(in the rows, 128 means zero)
One turn moves every row onto another: examples first, then more rows asked
J614: [142 125 177 126 144 128 157 136 153 120 130 127 136 142 173 110 129 113
 119 165 123 113 149 135 131 124 134 147 132]
J323: [148 100 144 135 120 155 133 126 154 141 132 121 124 116 132 132 130 128
 105 132  72 137 136 149 130 106 136 154 127]
J582: [149 131 133 119 145 169 138 127 127  85 134 145 158 128 121 127 134 109
 112 155 102 119 155 129 135 101 141 132 140]
J222: [105 142 139 124 126 147 182 130 139 107 131  97 129 158 175 116 133 123
 119 138 110 134 134 107 122  94 112 149 109]
J548: [154 154 146 125 131 150 166  93 131 107 160 117 134 133 150 108 148 105
 127 121 107 149 170 113 142 112 132 131 137]
J845: [132 141  98 120 121 111 142 127 136 125 152 137 141 143 130 120 130 111
  97 131  82 126  97 131 137 110 137 157 135]
J110: [145 133 158 114 137 136 141 124 125 131 122 117 115 153 173 134 163 119
 101 121 127 141 136 113 146 119 108 133 118]
J197: [146 120 120 128 123 167 130 123 131 127 117 138 171 145 125 104 119 128
  94 135  96 114 121 132 134 126 133 150 141]
J228: [142 157 149 133 124 147 159 101 148 111 152 109 123 127 150 108 140 125
 125 110 121 156 168 113 145  95 126 147 133]
J316: [141 128 179 125 142 128 154 140 155 119 130 124 133 140 173 108 122 118
 120 163 127 116 147 134 130 120 131 156 130]
J885: [149 125 114 128 120 154 133 124 127 135 119 126 159 145 116 103 114 133
 100 138 106 128 129 145 130 138 135 160 126]
J353: [143 126 182 122 144 132 155 139 151 116 133 126 138 143 174 108 122 113
 120 163 122 110 144 129 129 120 131 151 132]
J468: [142 122 126 128 118 163 136 130 133 132 121 124 164 152 116 103 105 139
 102 123 110 113 120 130 126 119 125 161 126]
J774: [135 135 117 120 135 132 134 116 128 126 132 128 149 143 126 106 132 113
 107  90  90 143  91 112 130 114 131 146 134]
J511: [156  94 153 124 123 164 151 124 136 137 147 119 138 135 126 131 125 113
 116 128  65 115 133 135 117 111 132 140 122]
J695: [131 141 103 117 118 110 150 131 132 128 158 127 138 150 122 118 119 115
 105 123  91 122  96 128 129 108 132 162 123]
J48: [139 137 111 119 135 127 134 115 124 128 133 128 146 140 125 105 135 110
 107  97  90 150  96 120 131 124 135 146 132]
J71: [181 129 135 125 139 104 152 107 126  99 151 121 138 145 158 118 138 131
 103 159 103 126 104 121 122 116 119 149 103]
J263: [145 134 123 127 137 147 148 130 131 106 131 121 135 131 105 129 131 127
 122 150 126 137 170 152 129 109 141 146 115]
J440: [151 153 138 123 126 160 132 121 142 124 135 131 135 103 187 118 128 129
 116 127 103 125 176 127 121 105 122 149 110]
J839: [135 133 144 123 135 167 138 142 142  91 134 125 144 133 114 125 110 135
 120 131 126 117 149 122 128  76 126 154 123]
J69: [148 145 140 126 126 161 151 116 139 131 137 127 141 117 181 122 137 126
 123 120 102 110 180 124 115 106 121 133 106]
J89: [164 121 139 138 134 104 162 109 142 110 141 116 136 151 155 123 147 146
 103 141 112 115 105 118 122  97 113 142 101]
J199: [159 153 142 113 128 163 142 120 127 122 148 125 141 115 181 116 120 119
 126 127 101 117 176 121 111 114 120 145 101]
J930: [125 151 126 114 132 137 172 125 120 102 138 101 126 148 176 113 134 106
 117 165 101 158 143 124 126 127 125 154 108]
J818: [134 167 123 122 157 120 145 125 142 100 166 115 148 120 135 127 130 116
 109 151  73 143 154 123 121 111 114 145 104]
J525: [151 160 156 120 130 160 150 102 137  94 162 120 134 126 158 103 129 111
 124 116 108 148 157  99 144  94 124 147 142]
J108: [155 136 163 100 141 142 141 125 110 122 135 118 122 158 173 130 151 107
 106 126 121 136 130 104 140 126 107 134 116]
J46: [161 108 154 116 122 161 128 134 137 127 151 116 127 121 130 123 102 120
 113 135  72 135 126 137 120 110 129 169 118]
J622: [112 145 133 122 134 154 159 126 140  92 126 121 137 139 193 115 143 109
 103 158  90 145 130 108 137 101 122 146 134]
J593: [120 160 129 132 156 131 141 127 160  99 155 125 154 117 144 131 139 124
 101 140  70 130 147 111 128  88 110 138 119]
J893: [136 137 115 120 133 126 138 117 126 131 134 121 144 144 121 105 129 116
 111  90  96 147  95 118 128 119 131 150 126]
J493: [151 141 162 105 138 140 125 131 123 120 128 119 114 146 178 129 145 118
 100 125 127 149 127 107 147 116 105 149 119]
J578: [168 127 138 135 137 111 139 111 146  96 139 130 138 135 169 120 142 143
  92 151 102 125  97 114 132  95 116 152 118]
J270: [126 136 105 122 119 118 149 129 139 125 152 136 145 150 129 121 127 115
 100 120  85 112  93 120 133  99 130 153 134]
J189: [121 159 132 129 152 124 160 128 152 108 164 107 150 133 129 130 131 128
 115 131  83 124 153 114 114  92 106 138  98]

J582 turns into J263
J316 turns into J353
J199 turns into J69
Where do these go?
J511 turns into J323
J228 turns into J525
J695 turns into J270
J468 turns into J197
J818 turns into J189
J222 turns into J622
J89 turns into J578
J493 turns into J108
J774 turns into J48

One turn moves every row onto another: examples first, then more rows asked
J307: [114 147 143 129 146 139 121 149 134 153 126 125 104]
J973: [116 158 138 135 154 125 114 143 141 146 122 112 107]
J643: [102 121 133 121 121 116 134 124 109 139 153 118 116]
J698: [113 124 110 107 141 135 118 119 154 132 132 153 138]
J346: [131 142 144 157 127 106 135 128 123 105 125 104 130]
J912: [121 152 139 137 149 137 107 142 133 148 125 117 104]
J987: [123 118 143 119 127 124 133 138 115 141 160 117 110]
J50: [142 125 133 111 106 119 124 153 137 117 121 145 151]
J246: [121 132  98 104 124 134 104 130 139 140 142 137 136]
J137: [102 138 133 122 136 117 119 131 114 149 159 126 114]
J868: [134 143 112 141 135 123 122 112 158 100 117 123 148]
J267: [157 156 148 123 125 129 107 130 114 127 117 118 132]
J802: [127 138 151 152 126 107 140 123 126 111 122 109 110]
J527: [144 133 122 132 123 127 131 126 154  97 103 122 145]
J251: [146 123 136 108 112 130 123 148 128 113 124 149 147]
J873: [113 125 105 102 132 125 111 109 144 135 143 132 145]
J164: [107 121 105 108 138 125 119 111 142 145 138 135 137]
J991: [129 150 140 157 119 103 131 128 124 107 129 110 114]
J32: [103 123 133 130 135 112 131 125 107 147 148 129 114]
J726: [123 139 140 159 123 114 146 127 123 104 128 110 119]
J438: [109 126 129 118 142 127 128 166 154 134 127 144 120]
J15: [108 132 133 127 124 112 129 119 106 136 153 118 105]
J526: [133 146 145 148 119 110 131 137 114 115 129  96 121]
J586: [112 117 110 101 138 139 122 117 143 135 138 135 148]
J892: [120 154 140 133 160 134 114 135 133 141 126 114 103]
J51: [133 136 111 130 123 120 122 116 162 104 107 124 149]
J419: [107 130 137 129 134 121 131 127 106 137 161 119 114]
J970: [114 119 139 127 124 126 128 129 103 136 155 113 114]
J449: [112 113 131 123 132 115 131 132 114 149 156 117 117]
J983: [145 131 137 104 117 119 128 154 136 113 119 146 148]
J427: [133 135 151 159 125 111 144 126 128 106 123 116 130]
J645: [130 144 141 152 118 115 137 127 125  94 132 106 127]
J965: [130 154 120 135 126 127 122 115 154  95 109 128 144]
J607: [138 144 117 128 121 130 123 121 161  95 118 115 147]
J192: [148 154 145 123 127 126  98 128 110 120 115 118 137]
J395: [154 137 135 110 121 118 112 153 134 111 116 140 147]
J496: [126 154 115 134 133 121 115 124 153 108  99 134 148]
J249: [129 132 113 134 131 127 127 118 161 103 118 123 158]
J993: [150 163 146 131 137 130 111 138 112 128 115 120 123]
J918: [127 140 161 150 137 112 143 131 129 109 118 113 123]
J176: [113 125 136 125 141 122 136 163 155 136 136 149 126]
J772: [113 126 127 120 139 128 140 161 159 139 133 142 117]
J119: [117 121 133 108 130 128 121 164 157 135 126 145 128]
J924: [115 129  99 106 131 136 112 124 142 131 144 137 151]
J125: [127 148 111 131 134 116 125 118 164 107 111 133 147]
J568: [149 156 137 118 124 133 101 129 114 123 110 111 127]
J111: [107 131 100  99 132 132 108 120 140 136 143 129 132]
J693: [109 125 104 102 130 136 119 115 145 137 142 140 132]

J802 turns into J449
J526 turns into J137
Where do these go?
J772 turns into J50
J868 turns into J726
J496 turns into J918
J438 turns into J983
J32 turns into J586
J993 turns into J307
J164 turns into J249
J346 turns into J419
J970 turns into J111
J251 turns into J568

One turn moves every row onto another: examples first, then more rows asked
J282: [125 122 117 112 128 106 156 138 133 166 155 171 155 121 136 158 141  90
 138 134 152 148 163 119 141 120 145 101 109  82]
J203: [158 122 108 101 164 144 155 154 139 143 150 167 152 146 139 124 147 119
  93 147 118 130 173  82 145 111 128 104 147  62]
J961: [124 146 123 122 136 139 155 146 134 140 130 162 126 172 159 145 175  96
 128 155 132 153 161  97 135 147 149 115 106  96]
J486: [153 128 137 111 148  96 118 131 137 122 140 157 133 137 131 148 135 142
  98 138 139 146 152 110 134  94 129 126 131  84]
J361: [116 148 128  77 111 134 160 150 132 144 146 151 144 156 144 143 137  85
  81 152 146 136 158 126 133 122 142 118 129  79]
J781: [131 130 126 119 138 130 124 116 131 144 137 160 133 136 153 114 108 116
 104 110 134 137 176  99 139  98 152 145 102 112]
J121: [134 158 120 153 157 115 129 141 125 135  98 167 148 165 153 157 151 108
  84 140 131 137 161 125 140 135 143 118 128  64]
J160: [151 124 133 108 149  95 118 135 139 116 141 156 138 135 133 145 140 140
 102 141 139 140 146 113 138  92 130 121 124  87]
J373: [120 132 133 109 131 125 157 134 119 136  91 146 141 165 139 155 145 103
 103 141 153 159 151 104 126 106 139 115 151  86]
J451: [130 145 118 106 155 148 120 119 136 165 136 175 156 164 130 105 111 119
  95 146 141 130 165 126 141 137 147 130 145 105]
J685: [130 137  98 132 166 120 167 129 132 158 126 146 143 135 137 139 157  87
 102 110 102 128 164 108 153 127 165 125 111  77]
J426: [127 145 115 108 129 137 132 123 153 138 120 125 138 162 147 134 141 116
 102 124 103 110 159 109 124 130 170 102 131  70]
J660: [128 134 136 109 152 146 125 148 153 138 146 153 134 140 136 130 139  77
  94 111 117 120 169 127 156 134 146  88 107  80]
J120: [131 164 127 154 159 116 136 141 124 138  99 171 149 164 154 156 149 113
  88 143 125 137 166 122 137 130 143 114 129  66]
J472: [128 130 127 117 141 131 123 112 133 147 135 155 126 134 147 116 109 120
 101 107 135 141 174  96 136 104 153 148 108 108]
J489: [143 131 114 103 157 144 116 122 143 150 138 171 149 166 131 116 113 130
  98 148 145 135 168 138 133 122 148 142 146  98]
J767: [109 127 116 115 171 104 144 104 103 155 139 162 165 144 144 126 122  98
 109 147 127 140 160 115 137  97 159 118 114  73]
J286: [136 127 116 135 147 139 118 121 149 166 167 171 138 138 149 112 141 119
  88 127 136 108 169 116 154 145 156 128 103  79]
J633: [147 115 121 117 142 144 129 164 133 136 142 168 136 143 141 102 148 119
  96 124 139 135 200 117 164 112 175 109 125  79]
J605: [128 139 106 109 132  99 163 126 119 142 128 156 160 136 162 137 152 141
 111 161 150 142 154  91 133 115 142 144 145  87]
J676: [127 131  97 103 113 122 156 158 135 168 130 151 144 134 171 123 143 127
  88 158 141 140 179 136 130 116 146 107 143  78]
J592: [152 130 147 114 150 144 144 128 146 152 138 147 142 129 163 123 130  89
 132 139 142 127 173 118 157 148 137  98 152  98]
J109: [121 129 139 120 131 130 136 139 141 150 151 153 166 132 166 115 154 115
 109 136 145 114 160  74 156 157 144 110 141  81]
J257: [123 137 114 105 129 106 150 125 125 161 153 174 146 116 142 145 134  98
 142 131 152 149 174 105 148 122 148 107 102  96]
J158: [144 131 107 108 171 149 148 165 144 129 135 171 161 149 149 132 144 116
  89 147 116 132 174  99 137 115 123 105 143  58]
J431: [134 128 137 130 134 122 159 131 125 113 140 161 114 134 143 147 167 123
  99 133 161 128 154 100 157 131 138 129 121 111]
J390: [111 126 115 102 132 144 137 111 133 125 144 170 161 133 144 129 122 133
  89 122 150  96 172 112 138 109 143 106 135  73]
J185: [106 130 137 130 143 135 137 142 128 164  93 165 138 139 171 120 160 101
  96 141 172 158 165 115 152 118 141 110 116  76]
J311: [ 95 111 101 129 155 131 159 125 127 162 135 126 135 146 136 123 137 117
 121 142 159 139 160 113 152 132 137 115 115 104]
J574: [154 134 126  90 145 143 123 125 152 141 116 194 139 145 142 125 175 116
  91 140 139 129 151 131 139 120 158 109 146  71]
J418: [111 131 122 143 149 133 143 130 126 170  89 162 124 132 164 127 161  99
 102 128 159 153 166 110 153 129 142  99 116  78]
J898: [148 146 136 131 155 134 139 168 150 146 120 187 148 146 126 128 162 122
  99 127 129 137 158 103 161 102 131 119 109 103]
J806: [134 133  95 140 163 119 159 132 133 161 124 146 143 136 140 140 151  83
 100 107 107 129 163 108 152 129 166 128 109  76]
J67: [143 109 138 118 117 139 137 124 128 162 129 149 149 164 138 121 160 105
 121 121 154 127 172 104 162 133 166 101 155  82]
J648: [114 133 103 103 137 133 129 112 148 143 131 136 154 167 144 135 145 110
 100 126 105 112 152 116 121 122 167 112 122  59]
J477: [133 124 130 132 125 116 157 123 123 114 146 152 120 132 167 150 160 120
  96 134 156 122 159 121 149 134 138 138 125 107]
J303: [113 124 111 120 169 111 141 105 104 153 139 168 165 147 152 127 117  95
 112 150 132 139 165 116 136  96 158 116 109  71]
J173: [146 149 137 133 153 139 142 165 147 151 119 192 146 147 126 131 158 128
 102 126 127 140 167 102 155 104 129 115 114 102]
J344: [124 145 119 123 149 118 160 106 136 173 120 161 153 141 158 157 130 104
 122 157 137 138 140 117 121 121 112 110 133  92]
J191: [139 136 106 114 110 131 137 135 126 139 135 160 126 129 145 116 147 120
 127 127 148 163 166 108 148 124 101 122 129  79]
J776: [129 127 104 102 178 134 141 138 154 154 132 163 151 139 157 161 126 100
  93 141 143 123 183 113 129 146 175 105 137  74]
J166: [127 115 124 122 129 146 161 131 145 173 149 156 126 149 151 137 141 114
  75 168 151 124 139 126 119 123 135 117 130  80]

J685 turns into J121
J344 turns into J660
J781 turns into J767
Where do these go?
J158 turns into J431
J961 turns into J574
J426 turns into J185
J676 turns into J109

One turn moves every row onto another: examples first, then more rows asked
J416: [114 137 117 126 154 127 136 146 117 153 104 116 137 128]
J722: [146 128 131  99 138 119 135 121 150 103 126 140 118 114]
J777: [146 128  99 124 146 127 125 147 103 103 131 123 129 137]
J106: [142 123 110 136 137 116 125 139 102  96 117 122 118 147]
J469: [109 122 139 121 131 138 114 112 153 122 124 153 139 114]
J847: [148 130 101 134 144 123 134 143 117  99 130 119 130 146]
J130: [125 116 151 142 131 113 150 124 107 140 125 109 123 136]
J122: [120 143 130 134  92 151 116 137 116 144 129 113 133 128]
J749: [113 123 121 117 153 120 132 143 105 146 109 111 146 137]
J780: [131 126 145 133 108 143 135 110 130 135 161 139 128 132]
J243: [118 133 143 135  95 143 113 130 110 148 127 114 139 121]
J23: [104 131 144 103 134 142 118 117 145 131 120 143 147 115]
J519: [116 136 114 123 148 125 126 149 102 150 110 109 134 134]
J435: [133 121 146 141 134 131 151 129  92 135 119 112 129 120]
J155: [124 124 138 134 100 128 132 104 138 125 154 136 127 141]
J45: [131 130 142 129 105 139 141 109 136 122 159 128 129 141]
J99: [128 117 147 142 123 114 153 123 103 132 112 107 129 122]
J654: [111 130 139 112 129 137 110 112 145 134 127 155 145 117]
J457: [139 123 100 130 138 113 124 143 111 101 128 112 127 148]
J620: [111 135 110 123 141 126 138 149 106 146 112 101 126 130]
J364: [139 141 102 122 139 131  96 142 135 124 111 147 116 130]
J474: [131 128 139 142  85 141 113 131 115 142 124 121 134 127]
J505: [147 135 104 119 123 131  95 146 131 120 112 139 111 136]
J35: [135 128 145 139 128 124 162 127 105 131 114 107 125 125]
J239: [135 137  97 132 142 130 107 143 142 122 115 143 109 131]
J74: [143 129 124  94 139 124 130 123 142 117 135 151 116 111]
J362: [139 139 108 133 132 142  92 146 140 118 114 141 123 131]
J517: [133 123 138 126  95 118 133 114 140 131 158 133 125 130]
J452: [108 125 136 105 136 130 124 110 144 139 124 155 145 128]
J904: [137 126 125  97 137 108 129 118 147 110 121 142 109 119]
J828: [132 124 117  96 134 106 133 119 137 101 126 148 126 119]
J64: [109 128 143 133  94 148 120 129 115 134 132 108 138 119]

J474 turns into J452
J620 turns into J64
J847 turns into J35
Where do these go?
J654 turns into J364
J780 turns into J74
J362 turns into J416
J457 turns into J99
J106 turns into J130

